(in the rows, 128 means zero)
Named moves come first, each a turn or a mirror and shown by rows before and after it. Which of them, in which order, take the first row of each pair that follows to the second? Write the first one first, as in the answered first pair.
Kuli (before -> after):
[155 125 149 109  96 131 119 113]  ->  [ 96 127 121 151 112 139 127 157]
[165 102 152 106 101 127 150 152]  ->  [123 101 132 136 114 132 153 185]
[119 127 139 126 134  87 132 113]  ->  [110 127 134 132 137  89 133 122]
vem (before -> after):
[ 99 159  69 120 194 120 120 104]  ->  [114 145  73 100 181 161 174 124]
[111 140 141 108 141 120 165 140]  ->  [103 149 140 119 150  96 133 127]
[164 122 138 118 128 141 121 120]  ->  [160 126 139 123 131 130 107 114]
[134 120 132 108 135  94 132 143]  ->  [137 118 132 107 134 100 140 145]
mubil (before -> after):
[105 130  77 154 116 122  98 120]  ->  [ 97 126  83 162 107 124 106 132]
[140 120 134 115 124 117 143 114]  ->  [134 117 139 122 118 120 150 123]
[132 116 157 138 100 139 142 141]  ->  [160 131 134 110 124 127 112 102]
gomu (before -> after):
[119 166 182 117 103 142 139  92]  ->  [139 132 187 120  77 147 139 121]
[119 139 124 135 126 172 175 114]  ->  [127 124 126 136 114 175 176 126]
[141  94 125 119 124 136 136 146]  ->  [113 138 120 113 157 130 135 108]
rike (before -> after):
[114 101 147 114 112 119 161 174]  ->  [101  98 118 127 130 112 138 181]
[122 153 164 163  92 122  99  73]  ->  [126 139 169 169  74 145 123  89]
[112 126 135 126 143 126 131 103]  ->  [116 123 140 124 133 134 142 105]
[124 136 163 174 123 121 122  80]  ->  [126 127 168 177 110 134 135  92]
Pairs:
(two moves a pair)
[ 99 139 159 140 117 105 133 128]  ->  [122 143 158 121 121 100 120 105]
Kuli then mubil
[127 120 127 168 122 161 115 109]  ->  [138 116 121 163 123 157 108 105]
mubil then gomu
[156 105  81 105 166 103 101 120]  ->  [178  80 151 102 103 114 142 135]
mubil then Kuli
[ 87 131 179 142 115 107 158 171]  ->  [160 138 139  63 145 136 172 121]
mubil then vem
[125 123  95 143 127 153  88  89]  ->  [144 132 135 122 108 153 112  69]
rike then rike
[162  93 138 155  60 178 138 107]  ->  [134  91  87 188  88 160  87 121]
rike then vem
[127 108 127 117 104 143  92  98]  ->  [107 101 124 138 100 143  94 121]
mubil then rike
[128 126 132 145 125  95  96 118]  ->  [120 151 129 119 141 139 161 106]
vem then gomu
[137 134 162  97 134  99 143 126]  ->  [119 116 151 119 123 126 165 163]
rike then Kuli
[120 115 126 159  97 135 111 135]  ->  [137 123 127 143 106 118  92 109]
rike then Kuli
[135 126 181 125  70 134 154 154]  ->  [ 93 118 125 167  99 134 127 191]
Kuli then rike
[174 102 113 114 101 124  73 111]  ->  [167 123 111  84 113 174 147 102]
gomu then vem
[125 132 116 135 132 142 125 124]  ->  [127 129 115 136 135 135 116 123]
gomu then rike
[115 166 171 121 133 103 139 111]  ->  [123 118 169 141 103 112 142 169]
Kuli then gomu
[105 160 149 127 132 116 134 101]  ->  [123 108 150 143  97 125 135 156]
gomu then Kuli
[127 133 151 128 119 102 135 124]  ->  [134 126 152 127 109 116 145 129]
mubil then rike
[108 113 117 173 107 150 115 102]  ->  [124 126 120 150 118 137 103  73]
mubil then rike
[ 97 108 129 177 118  65  79 175]  ->  [ 81 142 122 169 148  58  74 141]
gomu then mubil
[122 125 135 127 120 133 154 145]  ->  [107 137 125 129 132 133 151 136]
gomu then rike
[161 135 133 102 127 115 101 121]  ->  [108 126 117 142 128 140 127 172]
rike then Kuli
[ 87 133 120 152 153 113 113 141]  ->  [111 148 171 121 136 108 136 109]
rike then rike
[136 128 157 126 112 110 117  82]  ->  [ 89 120 132 156 121 144 157 138]
vem then Kuli
[137 118 189 175  84  99  79 106]  ->  [104 183 183 139 128 144 153  61]
vem then gomu
[130  85 130 112 127 127 136 104]  ->  [111  82 126 129 127 132 144 124]
mubil then Kuli
[153 118 178 138 112 122 103 126]  ->  [169 117 150 127 124 126  88 114]
rike then mubil
[141 133 142 112 108 140 137 103]  ->  [145 120 144 121  99 127 114 111]
vem then gomu
[104 122 150 154 115 109 112 149]  ->  [101 132 151 150 124 102 107 138]
rike then gomu
[138 122 147  97 113 150 145 121]  ->  [ 94 137 130 120 134 153 150 136]
gomu then Kuli
[166 105  82 118 140 135  95 124]  ->  [128  92 140 152  98 144 145 173]
rike then mubil
[151 139  79 111 146 156  73  84]  ->  [139  82 115 153  84 176 112 168]
gomu then mubil
[143  86 124 128 106 141 135 179]  ->  [135 115 137 129 126  81  75 134]
vem then rike
[105 161 151 138 116 106 151 131]  ->  [131 160 138 107 123 125 170 119]
mubil then vem
[186  83 139 110 107 143  94 136]  ->  [117  88 107 161 130 138  83 176]
vem then Kuli
[137 120  71 152 141 122  88 138]  ->  [155 110  71 130 132 157 132 150]
vem then mubil
[113 116 154 116 130 111 170 177]  ->  [ 97 123 121 125 160  90 134 175]
rike then rike
[ 97 122  99 138 152 101 130 181]  ->  [143 105 164 116  99 105 154 169]
Kuli then mubil
[134 122 117 145 133 122 113 133]  ->  [123 126 121 152 131 126 121 138]
gomu then mubil
[125 147 144 153  65 129 118 134]  ->  [143 155 104 138  95 118  80 108]
rike then mubil
[153 140 157 114 115 118 113  92]  ->  [152 113 142 126  98 161 149 133]
vem then rike
[158 120 124 100 130 114 111 117]  ->  [157 118 133 105 122 111 107 115]
rike then vem
[121 123  89 140 142 129 107 137]  ->  [125 107 132 148 102 138 134 156]
Kuli then mubil
[140 115 132 144 102 122 138 133]  ->  [113 145 131 145 122 120 142 111]
gomu then mubil
[122 144 139 106 136 176 158 102]  ->  [124 138 109 109 145 180 145 104]
rike then mubil
[183 108 137  97 135 109 106 120]  ->  [ 97 127 100 148 172 117 114 161]
Kuli then gomu
[149 116  57 125 146 133  87 144]  ->  [106 107  85 162 120 149 127 189]
gomu then mubil
[131 160 160 148 111 128 117  71]  ->  [169 122 156 142  88 129 106  92]
gomu then mubil
[114 138 142 143 122 125 112 107]  ->  [119 134 143 131 117 152 147 116]
vem then gomu
[146 137 113 102 141 142 135 101]  ->  [107 120 108 144 132 150 141 150]
mubil then rike
[124 133 159 121 130 118 154 150]  ->  [149 132 152 104 130 127 152 133]
mubil then rike
[176 100 143 110 100 156 123 153]  ->  [ 93 159 162 138 125 162 160 140]
gomu then mubil
[132 151 170 130  86 131 130 142]  ->  [122 165 167 134  98 117 113 128]
vem then gomu
[119 161  61 120 166 160 131 110]  ->  [143 176 115  88 146 157 160  80]
rike then rike
[155 133  91 114 114 130 149 139]  ->  [138 128  93 129 111 131 154 156]
rike then mubil
[125 138 203 108 119  59 146 140]  ->  [109 125 196 143 108  56 122 157]
rike then vem
[102 145 129 150 121 110  69 117]  ->  [126 128 147 141 102 103  69 123]
gomu then rike
[146 144 100 114 135 147 122  79]  ->  [143 124 148 128  91 160 158 109]
mubil then Kuli
[130 112 108 165 123 119  83 142]  ->  [140 101 137 162  97 122 100 148]
Kuli then mubil
[ 91 134 101 153 139 118 114 132]  ->  [111 126 109 143 136  95  94 128]
gomu then rike
[115 127  84 133 146 152 133 137]  ->  [120 148 101 120 158 120 111 103]
vem then rike
[137 117  98  94 174  98 128 114]  ->  [164  99 132  82 140 105 150 122]
rike then gomu
[119 138 113 121 152  99 114 129]  ->  [143 105 118 119 126 113 130 159]
gomu then vem
[115 155 131 106 153 102 117 113]  ->  [126 151 157  99 132 110 138 110]
rike then vem
[ 92 126 143 149 132 104 127 172]  ->  [102 144 163 131 139  83 121 144]
rike then rike
[110 109 103 161 105 191 167 170]  ->  [ 99 131  50 158 162 149  98 143]
rike then mubil
[112 155 128 161 135 135 152 100]  ->  [120 156 133 154 132 140 156  95]
mubil then rike
[103 157 161 118 134 101 146 129]  ->  [153 138 142  93 133  92 115 115]
gomu then mubil
[116 151 145 127 122 166 173 119]  ->  [167 112 135 113 104 163 153 134]
mubil then gomu
[104 163  76 113 166 171 148  91]  ->  [170  81  95 113  99 179 147 151]
gomu then Kuli
[ 87 134 120 170 135  96  83 129]  ->  [133 101 162 150  94  89  92 139]
rike then gomu
[112 114 125 161 112 140 123 139]  ->  [121 112 118 145 118 156 149 144]
rike then vem
[126 115 154 127 125 101 114 134]  ->  [125 100 138 129 123 126 135 157]
vem then rike
[132 140 117  75 169 133 162 136]  ->  [ 96 150 128 117 173  85 106 133]
mubil then vem
[110 123 108 144 140 134 132 159]  ->  [164 126 134 108 128 116 113 113]
Kuli then vem
[142 109  68 136 155 165 109 156]  ->  [194 105 105 102 129 159 111 123]
mubil then Kuli
[ 84 148 132 131 157  69 103 143]  ->  [150 126 157  71 123 127 181 141]
Kuli then vem
[113 132 119 149 115 113 113 176]  ->  [163 124 141 119  90 120 117 151]
Kuli then rike
[109 117 145 121 116  85 148 133]  ->  [130 115 147 105 110  95 154 121]
mubil then rike
[106 138 130 173  92 143  77 108]  ->  [121 128 127 168  87 141  71 112]
mubil then gomu
[116 111  69 140 153 132 101 124]  ->  [176 101 122 103 112 129 112  93]
mubil then Kuli
[105 144 165 134 165 116 130 110]  ->  [129 110 185 134 129 134 152 137]
rike then gomu
[140 122 180 128  92 124 111 111]  ->  [ 89 120 155 162 105 139 127 155]
vem then Kuli
[ 90 150 124 126 160 133 154 135]  ->  [ 94 154 119 125 167 124 141 124]
vem then mubil
[141 127 169 113 106 146 148 117]  ->  [ 89 144 148 142 131 150 153 133]
gomu then Kuli
[157 106 138  91 122 111 149 151]  ->  [100 150 119 107 163 109 152 137]
gomu then Kuli
[148 127 136 119 137 123 157 146]  ->  [153 136 130 111 148 119 151 131]
mubil then gomu
[132 117  87 125 112  99 114 129]  ->  [148 127 120 105  99  95 132 109]
rike then rike
[157  85  89 128 129 132 133 139]  ->  [143  92  91 145 133 107 101 133]
mubil then vem
[139 147 100 119 137 136 111 117]  ->  [152 126 102 124 119 134 104 135]
gomu then vem
[141 122 106 137 137 103  66 104]  ->  [109  96 139 168  96 140 131 168]
mubil then vem
[164 113 123 117 117 147 140 112]  ->  [155 117 122 131 121 117 100 100]
vem then gomu
[106 132 126 163 108 140 154 147]  ->  [155 151 121 114 127 128 134  87]
mubil then rike
[120 144 136 140 105 159 147 113]  ->  [132 154 123 128 120 147 124  89]
mubil then vem
[132 127 120 127 114 152 125 108]  ->  [122 122 112 140 116 152 121 120]
mubil then rike
[131 129 113 124 128  99 126 152]  ->  [130 145 128 113 130  96 134 133]
gomu then rike
[127 156 105 106 154 144 133  94]  ->  [ 89 145 114 139 139 156 157 135]
Kuli then mubil
[ 99 150 106 125 162 157 152 112]  ->  [ 88 154 108 139 165 138 131 110]
mubil then vem
[135 119 173 103 139  63 120 147]  ->  [131  92 164 124 113 103 150 187]
rike then rike
[149 160 152  87 127 108 141  90]  ->  [ 79 171 128 130 153 106 145 129]
Kuli then rike
[169  99 157 111 108 110 131 141]  ->  [ 87 157 127 135 165 108 136 125]
gomu then Kuli
[155 121 117  96 127 134 153 132]  ->  [132 141  99 104 148 137 150 122]
rike then gomu
[109 120 190 128  85 117 154 139]  ->  [ 58 158 146 148 133 124 145 122]
rike then gomu
[123 136 144 163 110 129 107 120]  ->  [135 138 143 153 110 126 102 108]
Kuli then mubil
[153 129 107 110 163 107 120 137]  ->  [121 119 117 140 149 119 142 175]
Kuli then mubil
[177 128 109 108 109 130 103 143]  ->  [161 158 105  92 130 149 134 122]
gomu then vem
[114 151 130 129 163 126 106 117]  ->  [109 121 149 150 130 137 127 161]
mubil then gomu
[ 80 174 112 135 143 147 120 109]  ->  [140 102 144 131  76 154 130 164]
rike then gomu
[113  97 106 159 105 164 143 181]  ->  [113 150 104 126 166  87  76 109]
rike then rike
[119 191 111 107 180 128 114  94]  ->  [198  95 115 105 114 137  99 163]
gomu then mubil
[135 109 139 149 119 110 105 131]  ->  [113 148 135 132 146 127 138 100]
vem then gomu
[136 112 117 105 147 134 148 180]  ->  [112 119 122 134 151 101 108 178]
vem then mubil
[ 83 182 153 156 137  94  87  93]  ->  [154 174 124  76 145 161 158  78]
vem then mubil
[139 115  74 118 164 107  77 148]  ->  [175 102  85  86 143 150 134 155]
Kuli then vem
[165 112 170 111 108 143 100 117]  ->  [153 107 179 125 101 144 106 132]
vem then mubil
[ 90 136 116 150 111 136 145 116]  ->  [123 132 140 129  91 133 149  98]
Kuli then mubil
[145 148 110 108 137 150 120  89]  ->  [147 131 112 116 117 175 142 110]
rike then rike
[132 144 174 150  94 110  99  80]  ->  [136 128 182 143  75 149 152 109]
mubil then vem
[128 117 132 161 126 128  80  85]  ->  [142 106 146 155 113 127  84  88]
gomu then rike
[107 105 121 157 131  79 117 113]  ->  [113 109 148 149 120  78 133 107]
rike then mubil
[154 115 137 136 104 136 130  85]  ->  [124 127  92 149 140 134 112  91]
Kuli then mubil
[134 110 177 166  58 156 138 126]  ->  [184 115 145 128  74 165 119  82]
mubil then rike
[111 147 118 135 138 144  97  88]  ->  [125 139 150 125 109 165 133  92]
rike then rike
[149 122 127  99 136  94 110 132]  ->  [146 113 152 107 111 111 140 148]
rike then mubil
[126 100 142 179  96 161 135 123]  ->  [131 112  98 171 135 139  87  98]
rike then mubil
[142 149 176  74 137 114 182 102]  ->  [171 136 123  62 147 137 166  91]
rike then mubil
[ 95 199 176 132 128 140 176 122]  ->  [101 174 163 144 108 170 190 149]
Kuli then rike
[123 114 167 145 106 119 125 121]  ->  [144 115 154 127 118 112 107 101]
mubil then gomu
[102 131 138 160 120 126 107 133]  ->  [116 120 145 155 111 118 103 138]
rike then gomu
[147  87  95 119 127 154 159 192]  ->  [142 131  85  97 183  86  96 136]
rike then rike
[136 140 115 134 106 170 115  93]  ->  [124 133 119 150  98 176 124 113]
rike then mubil
[116 114  88 148 155 138 117 141]  ->  [121 129  93 129 170 121 110 119]
vem then rike
[109 116 100 136 152  83 103 147]  ->  [113  98 148 144 108  92 136 168]
Kuli then mubil
[157 110 102 115 133 130 132 147]  ->  [123 149 102 119 160 128 138 121]
mubil then gomu
[155 127 205  84 116 122 177 113]  ->  [ 53 141 162 165 157  89 129 155]
Kuli then vem
[158 102 147  86 123 119 135 159]  ->  [143  92 127 104 126 127 131 181]
rike then Kuli
[139 128 141 146 114 141 123 152]  ->  [119 149 123 149 140 130 108 136]
rike then gomu
[129 110 153 126  97 166 174 152]  ->  [102 163 148 117 135 158 173 102]
Kuli then gomu
[147  92 106 152 114 100  87 151]  ->  [128 106 107 156 131  84  82 146]
rike then Kuli
[148 167 144  52 163 110 162  85]  ->  [158 140 150  59 127 153 201 113]
rike then mubil
[ 76 168 121 158 163 109 108 143]  ->  [102 139 125 134 136 164 180 178]
vem then gomu
[103 114 147 184 112 136 114 125]  ->  [105 130 153 171 126 114  99 103]
rike then rike
[148 130 124 130 129 127  78  94]  ->  [120 110 107 161 126 136  84 141]
Kuli then gomu
[175 147 161 119 126 131 135 120]  ->  [167 135 155 132 115 155 152 140]
gomu then rike
[130 118 184 133  96 109 167 171]  ->  [192 124 145  85 126  90 115 116]
mubil then gomu
[101 168 129 103 162 132 138 111]  ->  [122 161 162  93 136 133 153 106]
mubil then Kuli
[129 186 165 134 132  90 129 100]  ->  [106 173 151 143 129 136 187 147]
vem then Kuli
[148 155 112 110 147  99 100  59]  ->  [103 176 132 124 159  93 124  71]
Kuli then rike
[ 99 133 149 166 107 129  88 161]  ->  [139 155 171 126 107 119  81 103]
gomu then Kuli
[161 125 111 111 100 159 144  92]  ->  [148 124  99 122 104 170 148 100]
gomu then rike
[149 138 141 121 144 113 115  85]  ->  [109 128 119 143 149 153 164 141]
Kuli then vem
[110 118 150 182  99 123 105 139]  ->  [140 125 160 158 100 105  88 107]
rike then Kuli
[ 96 143 128 138 137 153 135 124]  ->  [104 149 121 131 146 146 120 111]
vem then mubil
[109 123 137 170 103 145 124 140]  ->  [152 142 134 125 117 132 108  84]
mubil then rike
[166 108 159 119 135 124 149 105]  ->  [101 119 121 158 171 113 136 137]
Kuli then rike
[125 146 133 106 143 126  94 102]  ->  [122 135 171 113 109 146 135 123]
rike then mubil
[ 96 127 125 130 156  89 115 141]  ->  [127 107 117 120 148  86 101 143]
gomu then mubil
[112 136 131 124 161  96 143 155]  ->  [122 119 133 128 148  94 138 168]
gomu then vem
[116 122  87 107 161 120 117 125]  ->  [157  93 121  94 126 117 125 139]
rike then gomu
[ 99 125 115 100 183 162 142 141]  ->  [ 98 136 120  98 192 140 122 124]
rike then vem
[127 128 109 121 147 128 127 105]  ->  [136 123 129 116 128 141 149 107]
rike then rike
[142  97 141 132 115 131 142 173]  ->  [142  93 120 135 127 124 120 175]
Kuli then rike
